rotation steps, each row followed by its count of steps
The counts run from 0 to 748.
[-16  15  16 -10  11   9 -14   9 -10  19   6 -32   5 -25   4 -11  18 -15
  -1 -19  -4  -8  -5   9  15  24 -16  12  -1  -3 -26   8   7 -17   8  24
  23  13 -55 -29 -52] -> 226
[-20 -17   7 -19  16  18  13  -4 -15  -4 -24  16 -10  10   3  -8   6 -24
   3 -35  13  32 -21  -6 -13   0 -20  22  42 -16  -4  34  40  -7   0  17
  13 -11 -31 -19 -17] -> 389
[-18  13   9 -12  14 -11  10  -3 -28  30  -7 -22   3 -20  17  12  -4 -17
  -1 -19  11   6 -14 -28   2  30 -23  32  27  -1  -4   9   7 -18   7  25
  -9   2 -58  -4 -24] -> 707
[ -6  -7  34  -8  13   0  35  -5 -14  15  -5 -26 -12 -23   4  -2   4 -28
  -6 -34 -13   1 -31  10   0  18 -10  16  -6 -26 -19  37  -8 -32  -6  29
  -3 -14 -26  23 -19] -> 129
[ -1  14  35  23  17  13  35 -29 -36  -8   1   3 -33   0  -6   6   9 -11
 -18   3   3   1  -3  19 -21  14  -6  31  16   2  23  24  17  -6 -15  18
  10   4 -43  -3 -30] -> 246
[-15  12   4 -27  11  -6  28 -32 -17  20 -33 -31 -14 -16   9  -5  -6 -20
  -2  -5  12  -2 -15 -19  -2  33   8  19  14  24  14   1  27   8  -9  16
  -7   5 -47 -22 -28] -> 112
[-22  -7  33 -47   6  20  -7  -4   5   5   6   5  -9   6   7   9  18 -22
  14 -31  -8  24 -27  16 -10  15  -5  33  44  -7  -9  27   9  -2  13  -9
   3   0 -28  24 -20] -> 172
[-19  -2  30   0 -12  -1  24 -29   9 -12   9   0 -13 -10 -18 -12  27 -26
 -14 -38  -1  24 -21  24  -4 -21 -28  18   2 -21   1  30  19  14   3  12
  11 -21 -37 -26  -1] -> 380
[-10   2  16   6 -10  -3  44 -27 -24   2 -17 -27 -34 -23  15   5  25  -1
  -8 -41  -9   6 -14  -6 -15  14   8 -12  17  10   3   6  29 -16 -22  16
 -12   5 -10 -35 -34] -> 589
[-37   0  29  -6   2   8   1   0 -13  16   2   7   9 -33 -21  -9  21 -41
  -5 -45  -2  15 -14   6   0   3  -5  36  36 -24 -14  22  17   9   6  -3
 -15  -9 -29   1  -2] -> 480
[ -3  32  34 -11  23   0  23 -36  -7  -9 -10  -9  -9  -9  33  -6  18 -23
  15 -12  -6  29   1   4 -29  14 -10  22  44   7   7   8  16   7  -2 -13
  -9   9 -46  -4   2] -> 158
[  0  11  30 -16  -9  11  11 -12  15  14  19 -26 -30 -34   0  -2  13   6
 -42 -31  -4  -2 -12  32  20  15  15  23   0 -12  -1   5 -17  16  -7 -10
   9  12 -33 -12 -43] -> 324
[-15  15  22 -31   9  -4  35 -23  -1 -14   1 -39 -28   3   6   5  -6  -7
 -21  -4  16  -7 -14 -14   0  22  12  23   8  16  -5  23  21  -8 -28  -8
  20  17 -43  12 -32] -> 419
[-40  10  21  13  -1 -27  25  -4 -35   5  20 -32  -6 -44  -8   6  19 -13
   5 -30   0  -3  -7  -7   4   8   5  17  31  -8 -28  14  30 -13 -14   8
  -4  -8 -30  -9 -18] -> 580
[ -3  -4  16 -34  -4   3  -6   2  22  18 -13 -24 -26 -17  36  -9 -11  -8
 -14 -55   8   7 -23  21  17  19  -2   5  35 -31   5  -9 -13   4   4  10
  -6   1 -28 -23 -19] -> 311
[-23   0  10   1  20  25  -9  -3 -13 -30  13  23  -2 -35  22   6  17 -36
 -15 -26  -3  13 -21  17  20  10 -11  41  39 -24  -8  23   2  -7 -16  13
   8   9 -12   8 -20] -> 46
[-11   7  23 -29  11   4   1   0  -2  18   5 -35   1 -15  21  -7  -1   4
 -25 -19   5  -6  -4  -5   1  25  10  29  55   0 -19  -5  11   0  -9 -11
  18  24 -43   7 -43] -> 318
[-14  -6   5  -6  -4  10   7   8 -18  12   7 -12 -52  -9 -12  20   4  16
  -7 -35  13   6 -20  20  14  17   7   8  24  -3   9   4  13  -8   2  31
   6  -7 -23 -39 -57] -> 96
[-10  13  35   0  22   9  41 -14 -10 -28 -11  -8 -35   1  28   5   3 -25
   0 -33   0  15 -15  14 -19  14   3  10  15 -22   4  32  14 -33 -31  12
   0  -5 -13   6   2] -> 737
[ 11   2  28 -31   0  26  28 -32   5  24 -11  -8 -12 -25   1   1  27 -17
 -24 -30 -17  25 -27   7  -6  15 -12  23 -10   5   5  21 -12  12   9  -4
  -6   9 -38   7 -36] -> 25
[-17   4  17 -24   9  12  14 -25  25  -6 -23 -31 -17 -19   1  -6 -11 -36
 -14 -41  14  -6 -29  31  11   4  -9   7   3 -14  26  -3  -5  10   0  38
   2   0 -14 -31  -8] -> 209
[ -7 -10  19 -23  14   5  25  -7 -11  16 -20 -21 -13 -25   7 -15   7 -37
   8 -27 -17   4 -38   5   9  24  -8  16 -10 -14 -23  37  -4 -19   2  24
  -6 -10 -34  20 -31] -> 127
[-24  10  56 -10   1  21  16  -4 -12  22   2 -13 -16   3 -33  15  27 -22
   3 -43 -11   6 -12  14 -32  14   1  14  13   2  -2  24  14 -13   5   4
 -14   9 -27  10 -26] -> 475
[ -5  -2  18 -36  -2  18 -18   5   6  18 -11   1   1  -6  40 -11  14 -22
  -7 -40  -8  13 -19 -10   3  30 -11  17  26 -14 -16  20   5 -11  -2  -5
  -2  26 -43  -3 -34] -> 617
[-51  -6  27 -10 -19 -18 -15  -3 -17   5  11 -12 -16  -4 -11  -4   5 -32
  12 -18   2 -33 -20   9  15  34  18  24  21  -9  -4  17  26  -3 -13  11
  -4   5 -40  -3 -23] -> 569
[-43 -11  43  -9 -11 -12  12 -15 -12   9   7 -24 -22   7 -13  12  -9 -22
  -3 -21   6 -32 -23  20  -8  25  16  28  24 -17  16  19  19 -16 -17  19
   2 -11 -31  10  -8] -> 566
[-14  27  21  -4  30  15  12  17  -7  -1  14 -29 -13  -8  22   9   2   6
  -5 -25  13  12   5  12  -9  13  -6  17  15 -18 -19  17  18 -41 -10  16
  32  -6 -40 -34 -26] -> 533
[-17  19  21 -16  18 -13  -6   9   7  -3  -8 -30 -11 -17  14 -16 -14 -30
  -1 -42  26   5  -8   3  14  13 -14  11  60 -26 -15  -6   3  10  -4   5
  -8  17 -40  -5  -4] -> 307
[-15   4   6 -15  12 -14  12 -10 -28  31  -5 -17   9 -26  23   7  -5 -17
  -8 -16   9   8 -16 -30   7  28 -23  39  34  -5  -6  14   7 -14   4  21
  -5  -5 -55  -2 -18] -> 708
[ -5  11   0 -34  21  14  31 -41   5 -13 -10 -18   1 -38  19  14  15 -21
  -9 -24   3  38 -28  -9   4  -3 -31  25  21  22   5   6  -1   8   6  15
   0   4 -21  -9 -24] -> 504
[-10  14  31  -6  10   6  16 -22 -17  10  -8   0 -35   3  11  27   2 -25
  17 -23   2  15 -22  22 -12  30 -13  23  -6  -7  31  23  -2 -19   5  34
 -21 -16 -41 -12  -6] -> 256
[  1  29  33  -3   5   1  18 -20  -9  -5 -21 -26 -30  -4   1  -4  15 -35
   7 -39   3  10 -12  -2 -11  21 -30 -11  11   8   8   7   0   4   0  14
 -30  35 -38 -12 -28] -> 602
[-37  23  40 -13   1  -3  -2 -14  12 -27  22 -27 -14  11 -24  -4  12 -27
   8 -18  18  -6  -7  28  -4  -4 -12  17  12  -2  -7  17  24  10  -2   2
  24   6 -49 -16 -13] -> 76
[-11   7  18   6  -3  -2  46 -27 -30   0 -19 -29 -29 -18  13   3  24  -4
  -5 -33  -6   5 -10 -10 -19  16   5  -9  24  16   1   7  34 -13 -23  13
 -11  14 -15 -28 -36] -> 590
[ -2   3  44  -9  -4  -7  17 -16  12  11  -8 -21 -11  -5  20  -5  -4 -29
 -29 -53   6   4 -22   7 -10   8 -29  13  30 -39   8  15 -12  -7  -9  11
 -11  10 -31  10   6] -> 610
[ -6   9  15 -26  15   9  43 -45  12 -16  -5 -28  -3 -31  15  19   7 -17
 -26 -30   7  27 -30   2  -5 -10 -32  26  22   7  14   9  -4   4   0  19
   7  -2 -17  -2  -9] -> 506
[ -8   3  11 -21  10  17 -12  13  20  -7  12  -9 -18 -17  18 -11   8 -19
  -4 -36   4  19 -22  34  27   5 -18  16  -5 -33 -19  26  -4 -14   5  22
  25 -11 -37 -26 -26] -> 528
[-12  34  27  -2   1   8  -4   7   0  -6  33  -8  -9 -32  12   4  24  -8
 -30 -29   6  12   7   0  14  17  -7  32  21 -14 -22  15   3   1 -15 -30
   5  25 -47  -8 -26] -> 626
[-25  -8  18 -40  14   0  13 -25  -3  21 -24 -10 -16   0  11  -8  -9 -28
  28  -8  -1   2 -28  20  -7  28  16  32  18   0  13  15  19   0   9  18
   0 -30 -42  -4  -7] -> 561
